One vector is turned by the same rotation once a tick. Each row is the vector after some number of ticks, and that number follows the row.
The counts run from 0 to 275.
[-19   9   2  -5   2 -13   3 -23   2 -11  17  -1   2  -7   0  17 -11 -11
  14  -6  14  -2  -4 -17   2 -10  -8  12   1  -2   7 -18  10 -19 -12  -1
   3   8  22  -8   6 -21   2   5  11  -2  14 -24  42   4  -9  12  19]
173
[  2  17  -2  -8 -16  -6 -11  -8  -6   2  17 -12  13 -21   4  -5   1  15
   5  -5 -24   2 -17  -5   8   1  13  -5  -1  14  23 -11   7 -19  -5   2
  17  33   3 -19  14   6  -9  -9  12   4 -11  -8   6  12   2   1 -22]
77
[  9 -22 -20  -1  -8  21 -10 -17  13  23  19 -12   7   2  -1 -20  12  -9
 -16  10  -5 -13  12 -11   0 -20   9   2   2   0  15   7   0  -6 -14 -18
   5  24  13 -20  -2  -7 -16  -5   5   7  13  19  -1  19  -5  -9  -4]
219
[-21  11   2  -6   1  -7   1 -19  -2  -9   9   5   4  -6   1  19 -16 -13
  12  -8  17 -10  -5 -13   1  -7  -7  12  -1  -3   6 -14   6 -20  -8 -13
  14  -2  21  -5   6 -19  10  10   2  -4  15 -19  42   5 -10  18  24]
172
[-18   1   9  -4   2 -16   8 -23   4 -11  20  -5  -5  -6   2  19  -9  -7
  17  -6   8  -1  -7 -14   1 -10  -8   7  -1   1   4 -23   7 -19 -16   1
  -4  20  26 -10   8 -18  -8   6  21  -2   5 -22  35  -1  -6   6  14]
174
[ 23  -1  -2  11 -14  12 -13  -7  -9 -12  28 -17   2  -6   3 -15  10   8
  -2   4 -19  -2  -4   2   2  13 -15  -9  -3  27   9  -1   5   0   9   1
   1  35  -4 -11   4  -4 -22   4  11   4  -4 -28 -10   5   8 -14  -5]
246
[-16   0   7  -5   1 -15  13 -19   0 -15  22  -6 -11  -4   4  18  -8  -4
  11 -10   9   2 -13  -9   6  -8 -13   3  -6   6  -6 -20   5 -12 -17   6
  -5  30  29  -9  10 -15 -12  11  26  -2  -3 -22  25   3  -2   5   8]
175
[ 10  -9 -20   3  -1   9 -14 -28  15   1  13   5  13   1  10 -17  -2   3
  -5  -3   4 -22   2 -16  -9 -19   1   4   0 -16  16  12  11 -16 -24  -8
   6   2   0 -10 -10 -28  -3   8  10  -2  11  16  26  16   0   4  15]
15
[ 21   3  -7   4 -13  20  -4 -22  11  -5  -3 -27  15   5  13 -22  17   4
  -9   2   2 -15   5   7  12 -14  -5  -5  -4  -4   5  12  11 -15  -6 -11
 -14  28 -12  -3  16  -9  -8   3   7 -13 -13   8   2  24   5 -10  -8]
131
[ 19   4 -16  -6 -11  14 -23  -3  13 -12  17   5   2   3   9 -17   1  10
 -25  -5   0 -14  -3  -3  -4  -3  -5  13   2  -1  12  28  -4 -13 -20 -14
  20 -10  -1   4   2 -16  19  15   1  -9  -4  -2  13  17   2   6   7]
12
[ -6  -3 -17   0 -25  25  15  -8   4  -4   0   2  -2   7 -12 -10  18   5
 -15  10   8  -3   1   6  13 -18  -4   9 -11  16 -13  19  18 -13  -1  -8
  10   0   1  -1  -1  -7  11   2  -2 -31   0  21   9  34 -10  -3  11]
116
[ 10  -2 -18   9 -21  25   1 -13   2  -5 -10  -7  15   5   8 -20  11 -12
 -17  -9   3 -28  12  14  14 -12  -4  -3 -13   6 -10  16  10 -19   0 -20
   2  14 -10  11  14  -5  -1  12  -4  -6  -9   4  -4  27   3   5   1]
133
[ 14  13 -16   1 -17   6 -21 -10  -3  -8  11  -5  31 -14   2 -17   7   2
 -11  16  -2 -15  -5 -10   3  10  11   9   1  14  29  17  15   1  13 -25
  16   4  -9  -8  -2 -10  18  -7 -13  -5  -1 -11   8  17   2  -6   0]
251
[  2  14  11 -18   7 -11  -5  -6 -16  -9  16  -4  22 -31 -12   3   2  -3
  -2   4 -30  -1   4   4   1  12   0  11   2   8  19 -13  -6 -11  11 -14
  25  19  16 -12   3   8   4   0   7  -6 -10 -28  12   9  -4   0  -5]
74
[  2  17  -6   3 -30   6  11   3  -4 -16  15   0  10  -8   2   0   2   0
 -15   8   2   5 -26   2   8   7  -3  12  -9  28   4  16  10  -9   2  -7
   6   4   4  -5  -4 -17  23   6   2 -32 -15 -17 -13  14  -5  -5 -12]
267
[  8   2   0   3   7   5  -8 -18  -1 -26  17 -15 -16  -2   4   3  -4  -9
   8 -11  -3 -22   0   9   2  10 -24   0  -8  12  -8  -1  -3  -3   9   1
   5  26   7   6  26  -6  -8   6   7  12 -18 -28  12  13  13  11  19]
159
[ -3   1  10   7  -7   2  12 -31   3 -17  -3  -5   3  -6   3  -8   9 -10
  15   2   1 -16  12   1  14  -7 -19  -8 -13   1 -11 -18  23 -12   5  -2
 -14  25   4   3  10  -8 -20  11  14   1   6 -10  27  17  -1   3  26]
140
[  4   8 -15   3 -16  27  -5 -15  -6  -6 -15   3  21  -1  -3 -13   6 -13
 -10  -8   6 -26  19   5  14 -11  -4   0 -10   3  -3   5   9 -19   5 -19
  18  -6 -13  11   8  -8  13  15 -11  -9   6  -3  13  23  -4  15  19]
135
[ -4  -1  -1  -3 -20  -2   9  -7  18   4  20  -6  -4  -4   1   5   7  -8
 -15  14  -8  -4 -20  -2   6 -11   4  10  -9  25   9  13  -4  12   6 -12
   3  40  16 -10   4  -6   6  -6   8  -5 -10 -18 -22  11   8   6 -18]
62
[-14   5 -26   8 -15  -1  -6 -20  12  -3   5  -8  10   1  22   0 -14  -8
  -3 -16  11 -33 -19  -9  16 -11   7  -4 -17   8  -1   2  11 -20 -25 -13
   2  22   8   7  15 -12  -2  11  10   3 -13 -10   6  13   5  14 -10]
167
[  0  -3   2  -8   3   7  13  -7 -17 -18   7   0   6 -20 -19  -8  14   2
  -4  -5 -29   0  12  23   8   5 -13  -5 -12   7 -10  -9  12 -22   2   7
  17   9  18  -2   2   9  -9  10  13 -19 -11  13  17  32  -3 -10  18]
107
[  2 -23 -20   2  -6  25  -2  -9   5  16  14   3  18  -7  -9 -17  10 -18
 -24  -2 -16 -20  20   3   2 -10   0  -7  -7   4  -2  -1  -8  -7 -10 -19
  19  19  19  -9  -7  -4 -22  13   4   5  13   7 -10  16  -3  -3   6]
221
[ -4  19  23 -11 -19  11   4  -4  -8  -7   8  15  -9 -20 -13  13   1 -11
  -3  -1 -17   5  -5  -5   7   4 -14   9   5  20  11 -18 -10  -2  16  -2
  19  18   8 -10   4  -5   2  10   3   3  12 -41   4   3  -5  24   9]
56
[  6  23  15 -21  -1 -10  -6  -7 -12  -2  14 -10  23 -31  -7   2   2   4
   2   0 -29   4  -4   1   4  13   7   5   3   8  27 -14  -5 -17   4 -10
  20  23  16 -15   8   7  -1  -2   7  -5  -5 -26  16   8  -2  -5 -12]
75
[ -4 -19 -20  12  -9  13   8 -12  -1  -6  34   2 -12  20   3   3  -8  -1
   0  -8  12 -12  -2  -3   5  -9 -17  -8 -17  19 -22   7   9 -16 -20  -7
   5  -2  11   1 -10 -14 -10  12  10  -8  12  -7  12   9 -13  14  20]
0
[ -1 -20 -13   8   2   7   1 -23  15  -8  12  13  10  -9   3 -18  -4  -9
  -2  -9  -9 -23   9  -2  -4 -16  -1  -2 -15 -12  -3   4  10 -16 -26  -7
   1   8  13  -3 -13 -24 -18  21  15  -3   9  13  17  16   1   2  18]
17
[ -6   1  -6  -8  -5   8   9   3 -26 -11  32  -2 -10  -7 -21  17   2   8
   4  -1 -21  14  -9  12   5   7 -13   2 -10  31  -8  -9  -5 -11  11   7
  25   5  11 -11  -5   6   0   2   6 -22  -7 -18   4  15 -12  -1  10]
90
[  0  13   5 -10 -38  10   5   5  11  -5   3   9  10 -14  -3 -22  26   1
 -38  22 -10  11  -4  -8  12   1  -1   4   1  21   9   9  10   1   0 -17
  12  14  13   4   3   6   6  14   3  -3   7  -9  -3  10  -6  -5  -7]
232
[ -1   1 -15   8 -43  22  -9 -13   3  17  17   1   4   6   1 -12  11   1
  -3  12   4  -1  -2 -24   9 -13   6  -8   0  24  11   3  16   0  -2 -10
   2  21  -8 -14 -11  -9 -10  -4   1   2  27  -6  -5   6 -15   1 -11]
236
[  2  23  23 -15 -20   3  -2 -12   2  -3  16   1 -14 -14  -5  10   4   0
   8   9 -10  11 -13 -19   1  -5  -8  14  12  16  28 -15  -1   4  13   1
   9  31   2 -19   9  -9   2  -3   7   5   9 -29   8   1   0  15  -2]
58
[ 16   9 -15   2 -20  11 -18   0  -3 -19  20  -6  10 -13   4 -17  14   5
 -18  11 -14 -10  -9   5   2  15  -4   3  -6  27  14  24   8   5  17 -18
  21  13  -5  -1   7   4  10   1  -5  -2 -12 -18  -7  18   7  -4   0]
249
[-19   0 -13  -4 -11  -5  13 -17 -14  17  22  -2  20  -4 -12  13  -3   0
  14   7  -5   5  -6 -13   8 -12  14   5  -4   9   8 -15   8 -23  -4  -8
  11  12  12 -18 -21 -11   4  -9   8 -26  18  -2  16  12 -25  -3  -9]
85
[  5   4 -22  13 -19  17  -2 -22 -12   4  27 -11  10  11   4  11 -11  -5
  20   2  13 -16 -13  -8  -1  -6   3   6  -8  20  12   9  11  -9   3  -1
   0   1 -12 -22 -12 -36   5 -10   2 -21   2  -5   1  13 -10  -3  -2]
271
[  4   7  -7   3 -45  23  -5  -7   4  18   9   0  11   2   7 -14  20   6
 -11  13   5   6  -4 -26  10  -7   5  -6   6  19  17   1  16  -4  -5 -16
   3  17  -9  -8  -6 -10  -4   2   0  -5  26  -9   3   3 -18   1 -13]
235
[ 11  24   3 -12  -3 -12 -14 -13  12 -20   0 -20  14 -13  16  -7  -1   1
 -10  -2   7 -16  -6  -4   4   5   0  12   4  -5  24   6   1 -11  -4 -19
   7  15  12   3  27  -9  22   6   4  -3 -19 -24  28   9   9   3  -1]
163
[  1  18  20  -1 -23   7  18  -9   2 -29 -11   1  -2 -10   3  -8  15  -4
 -15  -4   3   1   2  12  19   3 -26   1  -8  12 -11  -9  12 -14   4  -7
  -5  15   5  16  24   3   4  20   4 -10  -5 -27  14  14   5   4  12]
143
[ -1   7  10  -6 -24   2   5   1  11  -9   9   8  -4 -18  -2 -21  26   3
 -29  19 -21   8  -5  -6  12   2  -5  -4  -6  24   2   1  16   5   5  -4
   7  31  18  -7   5  14 -16  11  10   9  -1  -1  -2  21   5  -3   7]
230
[  9 -15   7  -4   7  21   1 -14   8 -14  16  15 -11 -12 -11   4   4 -26
  -7  -2 -15 -16  15   7  -9  -7 -25  18  -2   6   4   1 -21   6  15  -6
  13  12  10  -8  -7 -20  -3  19   3   3   8 -21  -1  14   8  10  33]
37
